In the data rows, 128 means zero.
Some points, each followed by its number:
[156  82 147 139 157 151 112 138 119 116 116 116  89 141 105  85 126 146 105 139 112  99 152 126  95 117 205 110 137  78  94 121] 0
[135 111 138 122 132 138 131 135 115 134 116 118 112 138 108 122 111 136 114 130 128 136 132 109 105 126 141 133 129 121 125 121] 1
[152 107 151 138 144 129 117 133 119 133 131 112 108 128 115  99 136 149 113 139 113 104 151 133 115 125 169 105 131  97  89 114] 2
[168  70 154 155 154 166 109 119 110 113 131 119  81 129 103  71 143 146 111 154  97  85 175 154 103 100 216  93 131  63  81 102] 3
[150 111 124 163 139 171  99 104 125  96 152 139 124  94 153 120 193 125 129 109  85  64 170 194 173 106 164  76 139  68  70 123] 4
[121 142 126 114 116 122 134 119 137 127 137 132 149 116 138 137 131 125 138 116 138 130 115 128 136 140 102 143 134 148 136 130] 5
[232  17 150 158 184 194  95 121  91 130 112 105  48 156  75  66 146 175  89 166  43  72 175 134  74 100 255  92 113  21  48 116] 6
[ 56 243 101  91  86  68 174 137 182 137 143 158 220 115 184 221  94  85 168  80 201 200  41 111 176 164   0 180 110 255 226 154] 7
[155  51 160  74 143 172 169 153 112 169  69  68  52 227  40 104  17 190 106 155 137 184  73   5   6 139 146 190 154 180 185 101] 8
[199  54 182  47 137 122 194 232  70 195  61  50  33 235   0 117   0 162  61 205 153 243  56   0   0 139 187 227  85 147 212 134] 9
[135 119 120 123 133 139 126 135 123 124 127 132 116 138 126 115 138 132 136 147 127 123 129 124 115 116 144 121 130 117 121 119] 10
[ 80 207 112 115  92  80 149 138 163 123 136 159 190 138 160 185  86  92 159  87 159 170  69 115 163 151  14 147  97 222 208 156] 11
[127 133 128  99 115 117 150 157 126 151 107 121 112 160  83 131  63 129 129 143 144 175  80  68  90 152 104 174 115 179 192 130] 12
[ 91 182 111 110 102  93 140 125 151 123 128 146 172 121 160 164 120  94 150  99 156 153  85 130 159 152  48 150 118 186 172 137] 13
[115 154  93 197 153 137  79  69 142  91 182 166 170  53 206 109 224 105 124 130  78  44 213 219 207 107 165  51 135  54  45 133] 14
[180  94 143 137 160 165 116 112 107 120 121 113  84 122  95  97 148 147  98 143  95  93 163 145 108 107 206  99 126  63  83 110] 15
[113 127 111 163 132 130 117  93 133 108 139 162 136 133 182 101 155 140 131 128 102  89 155 165 152 105 152  85 154  93  98 134] 16
[112 163 126 142 118 104 123 117 139 112 143 147 154 106 167 140 165 102 140 101 135 115 130 159 165 130 111 113 132 123 118 134] 17
[ 94 179 133  75  97  76 195 175 142 177  96 102 150 176  88 177  17 131 162 129 197 227  38  21 100 153  29 215 107 247 231 130] 18
[ 89 183 113 105  96 101 160 126 147 122 141 151 174 133 176 175 120 116 161  86 175 149  96 143 183 159  31 132 114 198 175 138] 19
[109 151 127 124 129 126 129 126 132 132 130 133 153 125 143 135 129 118 142 121 137 137 113 120 149 132  87 132 128 144 141 130] 20
[ 92 133  92 249 164 161  73  20 144  66 191 189 170   0 217 105 255  96 122 131  60   0 255 255 255  89 182   0 134   4   0 124] 21
[ 95 194 115  98  99  87 163 142 160 124 125 128 167 139 149 169  97 119 148  90 178 176  82 103 144 162  36 177 110 205 200 143] 22
[141 117 127 144 134 138 113 120 125 119 138 139 123 114 137 124 156 129 121 123 112 109 143 152 141 115 144 106 127  90 103 126] 23
[115 128 117 145 142 146 108 109 135 109 146 138 132 116 173 109 167 116 122 116 106  99 160 179 163 110 133 103 163  97  80 109] 24
[170  85 150 161 152 173  98 108 105 111 133 122  96 107 113  97 171 124 116 141  88  70 175 154 125  96 202  74 132  44  53 111] 25
Which three points above are nearest to each new point by angle, seen from the average point of the numbered points? Their numbers follow each, smallest number first.
[156 113 141 119 128 126 139 144 116 150 117 110 111 143  87 124  94 129 120 147 136 150 116  89  90 134 140 148 121 137 154 123] 1 8 9
[ 73 154 128  90  88  84 164 143 149 151 117 127 151 170 134 153  58 134 148  99 190 191  49  59 109 153  52 177 109 224 226 152] 12 18 22
[126 147 124 118 118 121 137 139 132 136 121 128 134 144 116 146 105 128 132 134 138 147 105 104 119 133 107 152 118 153 155 134] 12 18 22
[166  74 157 114 141 147 131 148 105 141 110 103  85 161  63 105  86 142 109 161 111 142 141  93  66 111 181 148 141 118 123 114] 1 8 9
[134 130 130 110 124 116 138 148 123 146 111 109 119 155  94 132  90 128 125 134 148 159 103  88  96 139 112 154 111 159 161 132] 9 12 18
[157  34 174 116 140 194 132 154 107 134  91 121  41 160  79 107  75 222  65 155  67 121 177 132 112  99 255 164 194  48 101 114] 0 6 15
[101 146 111 132 137 122 118 116 135 115 161 144 163 112 175 141 160 105 145  97 140 106 127 173 174 124 103 111 130 134 105 140] 14 17 24
[160  85 147 112 134 131 127 141 119 149  97 103  97 152  87 100  84 143 109 143 125 139 123  98  88 129 176 136 127 115 125 125] 1 8 9
[139 152 128 162 139 103 137 112 133  97 135 139 151  93 149 133 177 121 131 103 137  95 132 158 171 115 137  94 132 132 106 123] 14 17 21
[137 150 110 112 119 127 126 122 128 135 154 137 151 113 133 146 164 101 139 120 132 117 126 148 141 124  99 119 120 136 114 135] 5 17 19
[ 98 203 128  81 102  77 186 177 145 161  89 134 180 164  97 169  40 132 147  98 196 223  40  59  94 174  40 197  92 255 236 126] 12 18 22
[186  57 164 119 146 141 119 163 104 157  85  89  68 175  50  81  70 154  77 171 111 146 139  93  47 122 226 147 136 100 123 118] 0 1 9
[168  72 152 106 144 143 120 156 104 133 100 109  82 164  79  97  89 135 112 161 122 144 139  93  69 117 180 142 121 124 133 123] 1 8 9
[120 123 119 143 132 129 114 110 132 116 135 137 126 117 147 121 155 125 125 122 114 109 146 161 142 120 130 106 145 107  97 124] 14 21 24
[195  65 162  92 134 148 143 172 101 179  86  73  67 195  42 106  53 155 117 187 134 186  98  54  19 129 175 186 110 133 153 112] 1 8 9
[ 97 148 118 102 102 117 153 136 128 150 112 115 134 153 124 153  85 125 146 120 151 178  91  86 106 138  73 175 125 187 184 139] 12 18 22
[155 116 132 141 145 128 113 123 121 125 123 126 121 127 120 113 146 125 118 143 105 102 149 141 129 113 156 114 127 100  96 117] 3 15 25
[144 118 134 121 126 133 132 146 117 141 116 115 110 140 102 128 102 134 124 143 132 143 116 101  99 131 136 145 116 139 139 128] 8 9 12
[200  20 180  85 152 168 122 172  65 173  63  60  16 227  12  57  33 179  86 197 118 174 127  38   0 122 231 160 123  97 117 108] 1 8 9
[144 103 142 135 134 140 127 126 123 126 132 125 123 130 127 107 157 133 125 132 118 110 139 139 140 121 144 118 142 108  90 124] 2 3 25
[183  64 161 127 153 148 123 139 117 125  99 105  60 133  81  89 127 163 105 148 102  86 157 118  85 112 232 125 131  80  66  91] 0 6 15
[141 133 126 119 135 124 131 125 130 128 136 137 143 131 141 139 138 117 141 144 118 125 136 127 143 129 122 137 144 136 120 128] 5 17 20
